128 stands for zero in the data rows.
A hidden rule labels the rows of this table. It goes by one to three of the table's principal directions, not those with the most spread.
[139 115 142 137  99 149 117 114 106 109 107 132 153 103 125 136 131 119 151 102 143 141 140 106 128 131 103 109 129 118  94 125] O
[ 99 157 146 161 158 131 129 139 108 116 120 136 141 125 107 120 148 127 160 116 125 146 157 133 144 149 117 113 118 115 119 141] B
[150 153 112 106 108 136 146 128 151 147 153 132 124 109 128 152 114 155 101 114 142 126 161 171 110 165 141 116 114 159 119 110] O
[127 146 136 123 151 132 136 127 120 153 159 126 119 134 128 122 126 132  74 124 122 131 155 167 142 163 140 118 104 128 130 147] G
[ 90 177 162 168 149 130 118 129 100 126 109 140 149 137 101 114 169 123 157 108 120 153 163 138 154 161 107 100 109  80 116 150] S
[150  66 130 131 157 148 125 100 112  94 119 147 116 128 165 153 102 105 152 141 130 138 102 106 128  80 146 153 139 141 128  92] O
[187 115 134 124  80  87 115 138 140 111 143  85 148  82 130  68 123 175  27 109 139  68 163 160  72 129 107 114  95 120 161 219] O
[175  74 117 101 100 128 121 121 117 129 134 124 108 122 162 135  97 136  95 127 129  98 106 121 104 101 150 137 134 147 146 117] G
[ 95 120 104 139 134 113 140 161 103 141  95 113 126 127 105 138 127 109 219 130 114 124 101  78 135  98 136 120 149 130 147 117] S
[125 183 162 165 151 104 130 145 121 133 138 117 153 119 116  91 166 154  73 110 133 112 218 198 115 167 125 100  56  75 165 208] U
[ 79 131 142 164 152 133 132 139 103 153 124 122 142 194 151 144 154  84 161 142 114 140 120 119 146  91 140 130 106  86 164 124] U
[128 119 115 115 120 104 150 155 115 165 151 107 113 133 135 133 117 129  90 135 119 100 126 137 130 134 159 118 106 115 184 155] O
[144 123 126 108 108  89 138 150  95 188 139 103  96 155 123 128 118 148  96 113  99  92 124 160 115 136 168 110 127 132 179 128] V
[178  87  99  93 110 139 145 128 123 130 148 103 105  95 154 144  95 126  94 124 144 118 123 131 111 133 150 138 134 172 119 104] E
[ 90 125 105 113 129 131 142 138 118 168 134 137 114 159 131 164 117 101 161 150 109 131  80  91 159 112 151 123 137 118 155 106] V
[ 35 173 106 152  96 122 156 192 130 192 124  91 173 150  73 139 142 100 206 117 118 136 123  89 153 134 100  92 130 124 130 153] V
[ 96 150 133 163 142 108 137 169 117 138 134  88 146 148 119 100 155 121 133 125 124 118 152 139 121 125 121 124 111 119 154 165] O
[151 110 121 120 148 133 132 115 136 117 142 118 120 120 147 124 115 125  99 137 133 128 130 145 116 118 136 144 124 149 123 124] U
[141  97 143 118 185 163 118  77 136 111 147 150 100 163 172 133 117  96  86 157 121 167  96 145 154 118 140 173 141 141  93  85] V
[148 121 173 113 154 168  88  57 113 127 128 178 104 171 152 127 132 117  82 127 113 166 112 152 160 143 126 143 143 115  72  84] V
[133 114 107 119 161 116 149 142 133 127 147 115  99 131 147 132 119 121 112 156 127 120 116 134 128 120 162 153 125 141 162 122] O
[113 119 124 113 150 150 126 106 136 138 141 164 103 174 156 160 118 108 135 157 116 147  85 118 153 112 152 151 144 132 128  77] G
[172  97  75  81  46  73 143 162 156 152 104  96 118  80 107 134  91 174 149 123 131  57 104 103  65  89 146 120 150 161 180 136] U
[148 118 145 120  90 117 102 107 140 116 120 123 139 129 127  99 133 140  91 123 125 117 108 122 117 121  99 128 140 113 117 150] U
[162  84 143 104 145 167  87  65 120 115 132 151  99 161 179 118 113 103  80 143 114 149  74 120 143 106 126 161 154 137  79  85] O
[138 120 133 110 120 154 105 103 107 134 109 155 117 128 114 140 115 128 161 108 121 144 114 109 138 130 120 120 165 156  75  82] S
[142  94 115 107 152 131 128 107 148 105 134 136  95 132 146 130 108 118 119 160 122 139  73 112 139 112 139 168 163 153 118  95] U
[160 117 104 110 120 111 151 147 164 102 148 118 112  83 132 127 111 156  95 140 151 107 140 143 105 145 143 148 125 155 148 139] O
[139 115 111 114  93 113 127 141 139 105  93 123 126  77  89 119 119 143 174 118 137 122 107  85 124 135 107 128 168 143 104 126] B
[ 94 141 130 136 158 136 125 120 113 131 124 149 115 170 141 147 147 101 163 153 116 147  99 106 158 112 143 136 132 100 144  99] E
[106 141 153 154 151 127 128 136 104 127 130 125 128 150 122 117 150 118 129 121 120 143 140 139 149 148 126 125 123 108 129 135] U
[181 140 155 126 116 106 106 115 131 111 137 118 126 107 129  79 138 175  42 106 131 101 173 186  93 157 118 122 107 123 129 170] U
[113 126 167 174 181 150 103 102  98  93 114 134 145 148 133 102 145 105 149 117 115 164 136 133 142 116 100 132 133 124  86 125] O
[132 141 152 120 150 179 108  83  93 156 134 180 112 164 149 164 122 119 130 107 114 163 142 155 152 149 145 111 124 134  83  67] S
[150 106 124 116 111 143  94 103  88 136 106 144 137 129 135 136 111 131 165 110 120 106 121  96 102  70 126 101 138 144 120 111] E
[106 152 159 142 115 163 107 106 100 160 124 144 148 168 130 137 146 108 131 101 118 157 141 138 152 147 109 102 119 105  87 112] G
[167 142 153 118 107 122 108  97 131 108 127 146 133 105 122 113 137 163  80 111 138 119 158 157 113 152 115 113 118 112 117 145] S
[124 111 123 136 127 124 135 140 119 112 105 133 129 112 121 142 127 123 178 128 136 127 126 101 127 113 133 131 136 124 138 119] U
[146 112 112 111 106 117 139 146 100 163 130  98 125  94 106 124  98 139 121  98 118 107 138 130 117 141 133  96 128 156 126 147] U
[ 61 187 118 133  90 122 141 148 137 182 117 129 160 142  71 149 140 126 192 113 112 143 119 107 151 150 102  83 137 116 117 130] B
[113 144 178 174 158 144  97 106  93  97  98 143 155 148 128 107 174 110 151 114 132 153 164 130 141 121 103 121 111  79 107 140] B
[ 57 143 125 119 125 145 139 126 118 198 126 149 123 195 106 175 122  89 188 135  93 163  72  97 183 127 134 114 160 124 115  78] V
[142  90 109 135 119 118 137 153 140 103 102 106 140  81 122 117 110 129 162 125 142 111 129 101 104 100 119 141 133 144 130 149] V
[140 133 116 110 144 145 119 114  92 146 107 155 106 115 111 152 107 139 187 104 114 134 133 123 127 129 145 104 150 167  98  76] G
[ 98 148 122 112 114 135 144 116 144 166 129 150 121 161 115 174 124 119 162 133 115 154  98 127 152 141 138 123 149 131 119  76] O
[143 114 143 139 112 136 121 122 122 133 135  95 148 132 149 103 134 113  78 114 130 129 140 147 119 130 108 126 107 115 113 156] B
[ 94 146 131 177 135 104 152 182 124 118 118 100 162 113 108 118 151 129 168 119 139 117 174 130 116 128 121 115  96 105 167 178] E
[138 144 150 144 125 101 115 141 105 127 131 122 133 124 119  94 142 156  91 112 120  98 160 152 114 141 127 106 102 102 163 180] G
[ 96 133 151 154 153 147 110 116  78 139 107 152 133 171 133 144 145 101 184 120 110 147 123 109 151 105 132 112 127 101 126 104] S
[166 125  86 107  86  99 161 172 167 129 132  91 145  33  93 119  93 176 115 107 156  84 178 144  76 146 124 111 111 175 139 179] U
[122 129 113 121 155 121 164 153 123 170 173 111 113 145 153 148 117 119  77 145 126 112 152 166 132 136 176 127  82 123 187 148] O
[132 120 103 127 137 123 151 148 138 109 130 111 124  85 121 130 116 127 143 133 140 130 129 118 126 140 131 135 130 147 128 133] O
[127  80 109  99 117 152 133 108 119 119 107 169  95 148 149 197 109  99 206 152 133 148  60  64 152  92 160 154 179 140 125  32] G
[172  85 124 102 108 119 142 119 147 135 152 113 112 119 158 133 100 135  52 135 134 109 121 155 111 127 149 146 116 135 150 137] O
[ 94 133 149 147 144 142 131 124 119 142 141 127 121 199 164 140 161  85 113 150 121 157 105 133 164 132 139 150 118  83 141 105] O
[118 141 135 121 118 160 102 101 105 110 101 160 136 118 107 140 142 115 185 116 137 157 118  79 154 134 102 113 159 125  70  92] E
[140 108 136 142 176 141 135 127 132 106 156 113 111 153 175 119 136 108  81 149 138 140 138 162 126 123 148 171 113 139 134 117] G
[162 100 131 113 131 160 102  81 121 115 121 166 113 145 171 152 109 126 134 129 125 135 107 127 115  95 141 139 139 145 105  71] S
[146 104 107 102 108 149 121  96 141 129 111 137 133 104 129 147  96 120 154 124 127 138  97 102 121 105 115 125 151 156  85  97] U
[146  92 134 134 155 138 110 116  82 125 121 115 102 162 173 119 131  99 125 133 112 129 102 120 128  95 148 145 133 124 134 101] V
[151 142 143 111 148 120 105 104 115 127 134 150 100 141 126 111 133 152  93 129 116 120 132 152 127 138 140 128 136 130 129 120] O
[139 120 110  96 127 126 145 116 181 130 153 132 102 135 138 142 108 135  92 156 131 136  94 145 130 139 141 164 152 159 121  97] V
[118 148 119 113 126 139 123 111 169 131 144 153 132 138 127 137 117 139 118 144 128 134 114 132 129 125 119 134 136 145 113 116] G
[149 175 144 118 120 106 118 115 159 128 145 124 126 131 118  95 155 165  54 129 134 116 161 183 110 161 120 128 111 114 133 156] O
[149 140 132 135 150 108 134 142 140 125 147  94 121 125 137  90 140 142  66 130 132 113 164 180 106 144 134 142 103 133 143 161] B
[134 123 156 169 125 114 124 147  74 120 123 107 143 135 142 114 149 130 124  99 125 112 166 144 113 128 132 103  96  97 164 158] S
[129 127 157  95 141 179 109  58 110 160 149 183 102 180 151 168 121 101  87 132 113 175 101 141 182 154 141 128 140 116  79  66] G
[132 140 104 104 148 146 140 122 153 142 152 122 109 128 132 135 113 123 112 138 130 146 123 147 132 145 135 145 140 175  94  96] V
[122  99 140 129 124 150 122 118  94 134 120 148 118 151 148 156 123 103 149 125 122 142 104 102 153 121 140 127 136 111 125  97] G
[158 113 100 114 149 114 132 140 175  99 159 100 104 119 163  90 118 139  61 165 137 105 112 146 100 116 137 177 127 162 145 145] E
[128 129 128 132 160 116 145 141 106 156 144 113 108 141 139 129 126 124 102 129 113 121 145 163 131 138 162 125 102 121 163 137] E
[136  71 101  99 119 153 137 114 129 134 118 145 117 122 148 177  90  99 168 146 135 133  84  79 136  83 149 144 150 149 123  83] B
[112  97 110 164 137 116 138 178 106  98 109  98 151 106 124 120 124 118 200 125 138 105 136  83 104  76 124 129 130 147 157 151] O
Which label does each new row get?
[126  93 106  99 124 151 137 118 153 133 132 144 102 156 155 169 110 102 150 159 136 144  76  99 141 102 150 169 163 155 117  61] G
[112 110 126 126 123 148 131 129  86 153 114 142 119 151 142 169 126  97 176 124 121 139 109  95 152 114 150 116 131 109 135  90] V
[141 101 146 135 131 121 129 137 108 129 141 105 119 144 149 111 134 117  78 127 128 119 134 143 131 132 139 141 115 112 148 149] B
[112 155 117 124  86  88 151 167 165 159 154  93 155 107  91 104 124 156  76 124 129  95 147 147 116 154 110 105 105 121 162 207] U
[115 181 105 125 108  94 164 178 168 180 152  90 148  95  93 111 125 161  83 117 129  99 183 182 108 176 128  99  78 126 161 200] U
[148 109 104  79 117 129 124 101 137 166 136 131 100 152 140 150 102 124 116 145 115 118  85 123 120  95 153 138 154 158 129  83] G
[ 76 132  95  96 109 149 155 135 125 171 119 170 120 130  89 207 102 106 227 137 124 152  85  62 176 130 145 108 167 144 118  68] O
[167 117 130 120  93  96 120 137 107 126 117 104 137  82 108  99 122 159  98 103 131  85 153 130  97 128 121  98 114 119 151 182] G
[110 147 124 111 107 114 120 136  88 223 119 116 128 156 102 126 115 129 130 101  84 105 125 136 133 124 138  76 116 116 143 147] U
[146 111 160 133 151 148 105  81  92 136 145 132 110 199 184 133 141 102  82 131 110 145 111 160 132 107 146 140 123 114 127  86] B
[112 167 128 121 127 131 134 133 132 173 133 136 132 137 110 137 132 136 124 117 122 129 157 156 134 152 134 106 108 123 126 133] S
[190 151 115 107  91  88 129 139 171 122 140  98 130  75 119  88 127 193  49 113 147  78 182 190  63 151 125 122 100 144 148 179] G
[121  92 139 150 154 136 131 127 125 103 127 127 133 141 155 130 129 101 131 146 132 137 118 115 137  98 132 153 120 112 142 133] V
[106 145 135 103  92 145 104  93 120 160 114 169 128 159 103 155 122 128 165 117 106 146  83  96 154 129 112 102 170 129  90  82] S
[ 60 180 106 110 124 125 165 153 147 165 147 147 125 145  90 176 148 110 164 159 137 147 114  96 182 162 143 117 132 101 153 117] E
[130 114 104 150 115  96 147 169 143 101 118  85 149  94 123 112 126 137 157 130 141  99 135 112  90  98 120 132 122 140 164 163] U
[149 117 119 120 138 128 117 105 100 115 105 145 109 129 148 147 128 126 169 132 121 124 110 110 116  96 150 124 135 121 143  88] V
[111 131 110 158 141  95 160 176 144  97 122 100 143  90 113 120 137 134 163 138 144 113 149 119 112 122 129 134 111 122 173 168] U
[101 163 154 136 150 141 128 102 138 158 155 143 138 161 124 127 133 121  81 126 108 157 137 171 158 163 117 114 107 109 109 141] O
[167  97 106  73 108 131 141  92 197 124 148 129 103 110 147 139 100 127  56 163 142 136  83 137 130 136 133 172 147 146 107 108] V
[ 95 128 137 153 150 148 113 125  86 115  96 145 132 150 133 139 152  93 205 130 122 151 110  80 155 105 125 124 138  99 119 101] E
[157 153 108 113 109  75 136 158 181 121 149  82 135  74  98  64 125 181  45 131 137  79 159 166  86 152 110 128 109 143 154 216] O
[153 126 130 122 120 103 132 141 148 112 141 115 123 106 124 102 130 156  76 132 140 103 148 151 109 142 130 139 118 127 150 164] S
[ 83 116 122 149 118 122 147 162 101 132 105 127 138 143 123 161 146  95 206 138 133 130 110  71 152 105 141 123 128  88 169 122] V
[121 161 131 138 123 113 141 158 135 143 144 105 134 121 114 107 143 143  93 117 132 119 167 164 124 169 125 117 103 120 139 164] O
[144 118 134 143 148 127 118 114 136  90 135 128 135 127 154 112 132 131 108 140 134 123 132 137 109 104 123 143 117 128 138 139] G
[102 102 118 120 113 138 133 135 108 141 118 140 117 158 133 165 123  98 183 141 123 136  80  73 154 103 142 134 158 124 139  87] V
[180 120 129 109 116 114 108  87 161  90 124 137 106 133 159 117 131 155  93 144 131 118 103 150  91 110 132 158 146 136 130  95] U
[ 87 128 108 142  97 113 158 177 142 123 108 107 157  90  86 136 132 116 189 127 145 129 124  76 143 136 106 119 135 115 136 160] S
[115 118 104 128 133 121 162 166 141 124 124 125 122 104 117 155 120 125 171 139 147 124 137 112 130 129 150 141 130 140 151 120] B
[146  90 158 136 104 159 100 108 101 108 114 130 142 122 141 113 125 111 111 103 133 143 122 108 140 134  97 127 138 119  78 132] S
[ 94 119 134 188 167 117 122 155 112  47  90 119 149 104 105  97 150 116 225 131 132 143 117  71 132 101  93 142 157 130 120 142] U
[136 112 147 114 101 142  93  87 105 132 106 156 128 154 125 138 123 126 152 114 113 135  91  99 133 102 114 117 166 129  97  89] U
[ 93 131 195 190 145 172  74  67  63  89  72 177 172 190 141 146 175  86 229 103 117 181 122  89 151  77  89 107 141  72  82  79] V
[120 135 135 158 124 111 125 154 113 102  99 114 166  71  84  97 135 143 165 101 137 114 170 108 116 128  94  99 115 116 125 192] U
A new table starts here. A hidden rule labels the rows of this table. It goes by one to three of the table's principal directions, not those with the most spread.
[134 105  97 111 100 149 135 102 127 118  98 129 140 129 146 135 144 112 158 106  90 120 156 148 119 104 127 102 118 127 118  89] XQ
[110 112 116 112 107  90 104 113 109  82 126 166 121 153 109 118 155  76  89 107 166 125  91 160 107 167 153 160 221  57 117 128] Wl
[106 156 170 156 182 172 129 161  75 184 168  78  54 170  95 155 135 176 145 187  90 138 165  99 177 152 116 124  74 147 166 179] Fd
[133 105 113 104 101 140 120 114 109 114 117 161 162 138 109 124 131 110 103  80 172 129 125 141 124 159 183 135 175 121 127 125] Fd
[146 103 110 123 104 138 121 115 123 142 105 124 147 129 122 140 133 142 131 109 155 143 129 118 126 131 143 117 103 141 119 145] Aq
[134 142 119 121 119  98 134 129 141 111 139 137 141 127 140 100 127  92 117 116 117 115 111 147 101 125 121 144 158  99 110 106] VE
[133 128 141 143 118 145 108 129 116 150 125 125 129 121 151 146 134 132 159 142 123 165 150 122 128 111 117  79 101 152 155 132] Wl
[111 136 143 121 138 137 126 134 130 109 116 134 117 117 141 146 131 123 149 137 109 131 155 134 127 118 118  92 132 140 150 101] XQ
[119 122 102 115 118 108 121  88 126  86 113 140 153 121 144 137 130 101 143 127 100 104 138 152 118 114 126 102 153 123 126  90] Wl
[133 155 148 140 147 145 113 124 109 167 140 109 132 143 102 135 109 181 117 143 153 142 144 107 156 147 138 140  98 170 141 174] Fd
[115 129 113 134 145  89 154 145 146 130 147  93 117 136 133 124 135 128 120 118 133 118 118 124 117 148  99 115 119 108 139 127] Aq
[152  93 125 118  81 181 121 126 102 141 104 168 132 126 119 132 148 106 139 121 120 147 118 135 141 104 179 146 131 127 108 137] JC
[125  95 131 121 107 151 160 111 153 121 115 146 151 114 148 100 115 133 120  82 138 104 125 138 145 120 131 156 141 127 102  93] VE
[135 146 115 118 161  54 128 156 189  74 106 121 129  77 153 140 119 118 130 135 126 115 120 114  49 109  80 100 121 111 106  93] Wl
[125 112 111 133 126 100 141 135 145 109 136 121 124 118 154 124 135  94 141 126 108 116 118 132 106 120 102 108 136 100 126 102] JC
[ 94 124 162 153 140 104 135 110 127 132 130 123 131 112 146 142 128 163 123 133 147 127 131 128 153 142 105 114 121 142 137 138] Wl
[173 154 117 127 136 127 123 154 171 138 121  93 136 116 119 121  87 147 133 142 144 131 130  87 115 110 109 152  91 164 114 142] JC
[105  89 118 100  91 125 100  92  96  82  85 157 125 151 134 156 169  96 136  90 159 151 150 164 116 152 141  88 187  90 146  92] Wl
[115 132 125 129 134 127 149 132 142 121 132 114 122 124 135 122 121 118 137 131  95  99 134 132 135 122 112 126 125 129 122 111] Wl
[120 147 125 145 158 123 145 152 148 136 148 110 124  98 151 135 118 124 157 164  64 109 135 118 118  96 101  82  84 151 139 118] JC
[ 90 115 108 110 144 130 164 115  76 121 144 105  72 198  85 128 173 118 110 117  82  81 136 159 154 178 144 173 158  59 116 125] Aq
[152 120 140 118 125 171 117 161 131 143 119 135 107 140  92 120 115 143 108 119 175 146 117 101 136 140 156 177 130 131 118 158] JC
[130 108 105 112 100 131 130  92 124 125 104 141 164 128 129 122 134 131 121  94 136 120 126 146 125 127 145 125 125 130 105 119] XQ
[114 142 172 154 135 179 126 130 147 151 113 141 123  83 159 146 115 164 169 165  88 141 158 120 165  75 110  98  84 196 149 126] Wl
[106 132 136 131 137 129 148 110 113 135 134 131 130 132 114 135 135 151 118 134 117 111 125 139 165 137 145 144 128 140 133 141] JC
[146 147 126 167 132  72 118 143 189 148 137  98 167  74 189 120 103 138 146 131 142 149 126 102  76 103  62  70  79 158 130 128] Wl
[179 133 126 151 122 176 114 169 115 190 143 111 101 131 118 127 131 132 151 161  94 157 131  92 121 100 140 151  72 140 115 175] Fd
[162 146 142 130 139 170 109 137 123 131 125 139 121 111 134 142 108 132 162 169  92 143 158 108 134  84 137 135 114 165 138 118] VE
[153 122 104 101  95  98 132 124 151  99 103 154 165 114 115 113 126 103 100  99 163 121  90 137 104 127 158 166 160 115  92 123] JC
[165 157 148 134 137 182 141 143 156 148 115 130 137  86 127 133  88 162 158 169  80 117 151  98 160  66 140 164  80 207 114 131] Wl
[120 158 124 138 162  86 128 129 151 130 138  97 126 125 116 128 111 161 109 151 140 116 112 113 125 136  98 137 103 139 125 154] Aq
[115 142 149 120 152 134 139 139 112 146 144 119 122 151  92 116 116 162  91 117 162 119 119 120 146 166 145 155 120 132 122 156] VE
[108 121 137 122 158 156 165 134 117 129 146 115  78 166  82 114 126 152 100 135 116  86 116 124 182 154 142 213 145 104 115 142] Wl
[ 98 116 152 141 118 136  95 118 124 102 116 145 104 121 165 149 141 100 163 148 120 154 147 143 132 113  95  70 157 121 166 100] JC
[126 115 117 107 126 206 130 138  60 148 136 113  70 195  75 152 156 116 152 155  85 134 151 129 181 139 171 133 120 121 160 146] Aq
[116 155 180 176 163 156 116 150 124 172 168 129 116 103 145 127 104 160 138 171 107 138 142 104 151 117 115 117 100 170 151 159] Fd
[117  95 125 125  96  79 120  91  99 130  99 136 165 122 151 150 166 138 122  84 173 157 128 148  96 154 128  70 114 110 115 128] VE
[121 111 140 129 104 145 131 108 112 157  98 114 139 135 123 143 138 168 130 103 154 140 147 126 150 144 133 117  92 152 115 148] Wl
[127 109 102 135 108 126 129 110 124 132 142 153 152 126 131 113 141 105 116 115 126 124 100 146 131 126 155 134 152 114 130 137] Aq
[123 166 145 147 156 111 106 163 154 117 150 123 117 105 145 129 105 108 140 161 116 131 137 113 104 120  99 100 142 141 155 125] Aq
[122 128 131 133 128 149 108 129  89 132 153 141  96 161 114 126 146 100 130 150 109 139 125 140 142 136 144 142 162  99 148 139] XQ
[140  96 140 143 121 182 137 109 119 158 107 111 113 124 141 140 123 171 159 133 101 125 161 108 160 103 116 140  73 152 103 126] Fd
[121 132 138 149 145 140 131 140 123 153 149 104 107 130 145 130 128 137 150 152  98 135 139 118 134 117  98  99  90 134 144 132] XQ
[ 96 115 145 139 131 164 123 100 118 119 127 150 118 125 133 145 128 139 143 154 115 128 133 140 188 111 134 118 144 153 166 123] Aq
[113 133 130 119 142 114 105 110 113 110 114 126 122 138 124 148 135 142 127 128 141 135 148 134 115 143 118 101 132 123 137 121] VE
[126 116 168 140 114 191 126 129  78 180 127 127  99 152 116 143 146 161 145 143 126 165 145 122 181 126 146 131  90 150 142 161] XQ
[112 129 137 125 124 135 138 108  76 117 164 169 125 154 103 117 144  94 107 145 104 110 102 161 172 141 183 177 193 101 138 135] VE
[112 140 124 132 147 101 154 133 139 140 139 107 131 124 131 118 130 144 117 125 114 109 117 131 119 133 108 118  95 125 115 132] XQ
[117 135 114 122 127  56 152 127 166  88 124 136 164  91 150 116 124 100 111 109 123  92 102 144  85 127 113 119 149 109  97  99] Fd
[139 150 133 134 141 140 136 149 148 144 147 112 132 123 129 113 101 134 132 138 121 124 132 111 134 119 119 131 111 154 137 131] XQ
[153  94  78 101  80 115 129 111 152 100 111 151 162 138 125  89 131  81  98  67 165 114  93 148  97 138 151 170 183  81  91 106] Wl
[ 93 139 126 130 171  89 152 151 129 115 160 103  83 155  99 121 139 128  95 140 127  97 100 128 132 168 111 155 147  82 132 144] Aq
[106 144 122 125 169  91 180 134 143 111 153 102 105 131 120 117 126 135 117 154  79  76 103 134 143 122 102 159 113 107 111 114] JC
[134 152 107 115 135  91 111 133 124 102 127 125 111 144 111 130 144 100 119 140 114 123 123 139  92 137 125 145 158  91 119 128] Aq
[124 143 150 142 147 126  84 115 119 128 133 125 119 133 132 140 113 151 132 159 157 158 136 116 134 128 103 108 123 143 154 143] XQ
[125 128 122 105 110 138 159 116 126 126 103 112 117 150 105 119 136 134 125 123 104  99 122 142 152 123 129 169 111 121  87 123] XQ
[147 138 104 119 141  95 112 130 162  94 134 109 145 128 132 114  91 112 118 117 159 113 129 112  94 140 104 131 155 120 126 105] XQ
[134 122 139 117 132 153 126 137  99 136 143 140 106 162  84 115 126 132  95 130 156 128 102 123 155 154 165 188 151 107 118 158] XQ
[ 87 145 167 142 166 131 132 149  84 140 168 125  73 164  89 139 145 141 104 164 134 131 114 129 175 170 142 151 152 109 164 171] JC
[131  91 126 131 100 210 118  97  70 166 135 155 130 159 110 132 144 138 137 125 123 149 136 138 188 126 185 136 127 145 151 152] JC
Which label does each new row get?
[117 118  99 114 140 127 134 126  98 128 154 105 107 186  75 120 132 121  96 124 147 106 105 127 151 177 151 160 148  95 133 157] -> Aq
[116 127 129 134 114 148 128 112 124 125 118 157 149  96 152 139 135 111 157 145  71 118 138 148 134  88 139  91 120 154 130 111] -> Wl
[120 123 137 109 118 107 146 133 117 105 112 140 114 133 108 136 147 114 115 129 128 117 107 140 133 136 145 158 147 102 104 127] -> JC
[126 183 172 159 187 141  84 146 113 144 147 109 103 109 133 179 103 173 170 215 108 169 176  91 146 105 102  70  85 201 198 153] -> JC
[166 136 120 146 138 108 130 161 205 121 127 116 150  66 171 112  83 123 147 137 125 123 120  90  84  82  84 119  98 154 110 107] -> JC
[127 121 137 116 110 140  61 138  87 109 101 148 101 146 118 168 156  96 147 138 157 183 150 130  97 144 141  72 157 111 159 136] -> Wl
[116 129 120 125 169  82 155 128 160 114 123  91 136 113 139 131 114 169 114 104 143  99 142 112  98 148  88 112  96 126 110 108] -> VE
[145 154 136 145 153 124 118 159 156 138 143 126 140  90 136 129  99 138 133 153 124 132 127  99 108 108 122 115 104 163 134 142] -> Wl
[130 109 127 124 110 136 139  96 115 144 104 110 135 136 137 136 136 157 143 121 124 133 139 132 147 116 113 117  80 140 109 124] -> XQ
[130 123 125 127 104 133 100 105 145 112  98 135 145 114 165 133 126 116 155 113 131 146 159 139 108 108 102  88 137 139 136  93] -> Fd
[121 106 161 116 112 220 152 125  65 185 138 129  94 192  87 114 146 163 115 102 140 143 145 136 202 159 175 180 118 126 133 152] -> VE
[122 157 113 105 171  83 166 152 159  90 136 109 103 130 104 113 120 122 102 140  99  76 104 129 107 132 111 179 137  94  95 110] -> XQ
[131 140 115 139 133 125 136 132 128 157 143 126 158 107 143 129 131 133 139 130  97 130 132 129 111 112 134  81  86 154 136 136] -> XQ
[118 123 140 135 128 130 138 106 118 153 127 129 151 128 124 123 126 170 107 104 152 124 131 130 145 147 140 140 112 144 117 146] -> Fd
[112 141 121 142 152 105 134 131 121 112 158 127 105 123 150 131 143  94 151 171  58 113 124 143 119 104 103 107 135 102 144 106] -> XQ
[150 119 116 121 110 121 106 116 168  90 106 165 158  93 153 122 110 107 131 118 155 141 118 130 107  98 128 132 168 135 132  98] -> JC
[113 146 160 148 156 122 111 122 130 138 121 111 131 107 147 155 113 175 143 143 137 141 168 110 128 130  98  83  95 170 147 131] -> Fd
[157 154 125 114 150 166 185 177 161 154 140  83 102 134 118  94 100 138 139 129  67  87 144 105 128 104 109 178  73 138  90 107] -> VE
[ 96 101 110 110 110  88 132 103 146  90 106 125 126 150 134 121 148 115 107  83 181 128 108 156 122 159 101 115 169  83 135 103] -> Aq
[166 127 123 127 107 132  90 150 142 119 119 172 137 103 123 127 127 100 121 139 161 166  95 117 100 105 158 147 157 126 128 148] -> Aq
[112 122 114  97 118 147 140 120 126 125 120 112 121 180 103 105 131 132 103  72 168 120 140 146 141 173 132 145 156 106 136 113] -> VE
[143 135 107 121 110 107 110 116 149 110 112 128 159 110 155 125 118 103 148 126 120 133 131 134  93 101 106  86 120 137 122 101] -> XQ
[151 145 126 128 148 159  98 170 149 139 131 103 111 129 135 135 106 131 153 132 142 161 167  94  98 124 105  83 107 152 167 121] -> XQ
[139 137 126 144 139  98 125 139 139 120 136 139 146  86 142 146 122 118 140 163 108 128 112 115 112 102 132 106 117 148 132 137] -> Aq
[150 111 128 133  97 185  74 107 113 137 106 127 124 145 160 144 128 122 178 117 143 184 192 124 127 114 112  80 135 147 172 102] -> Fd
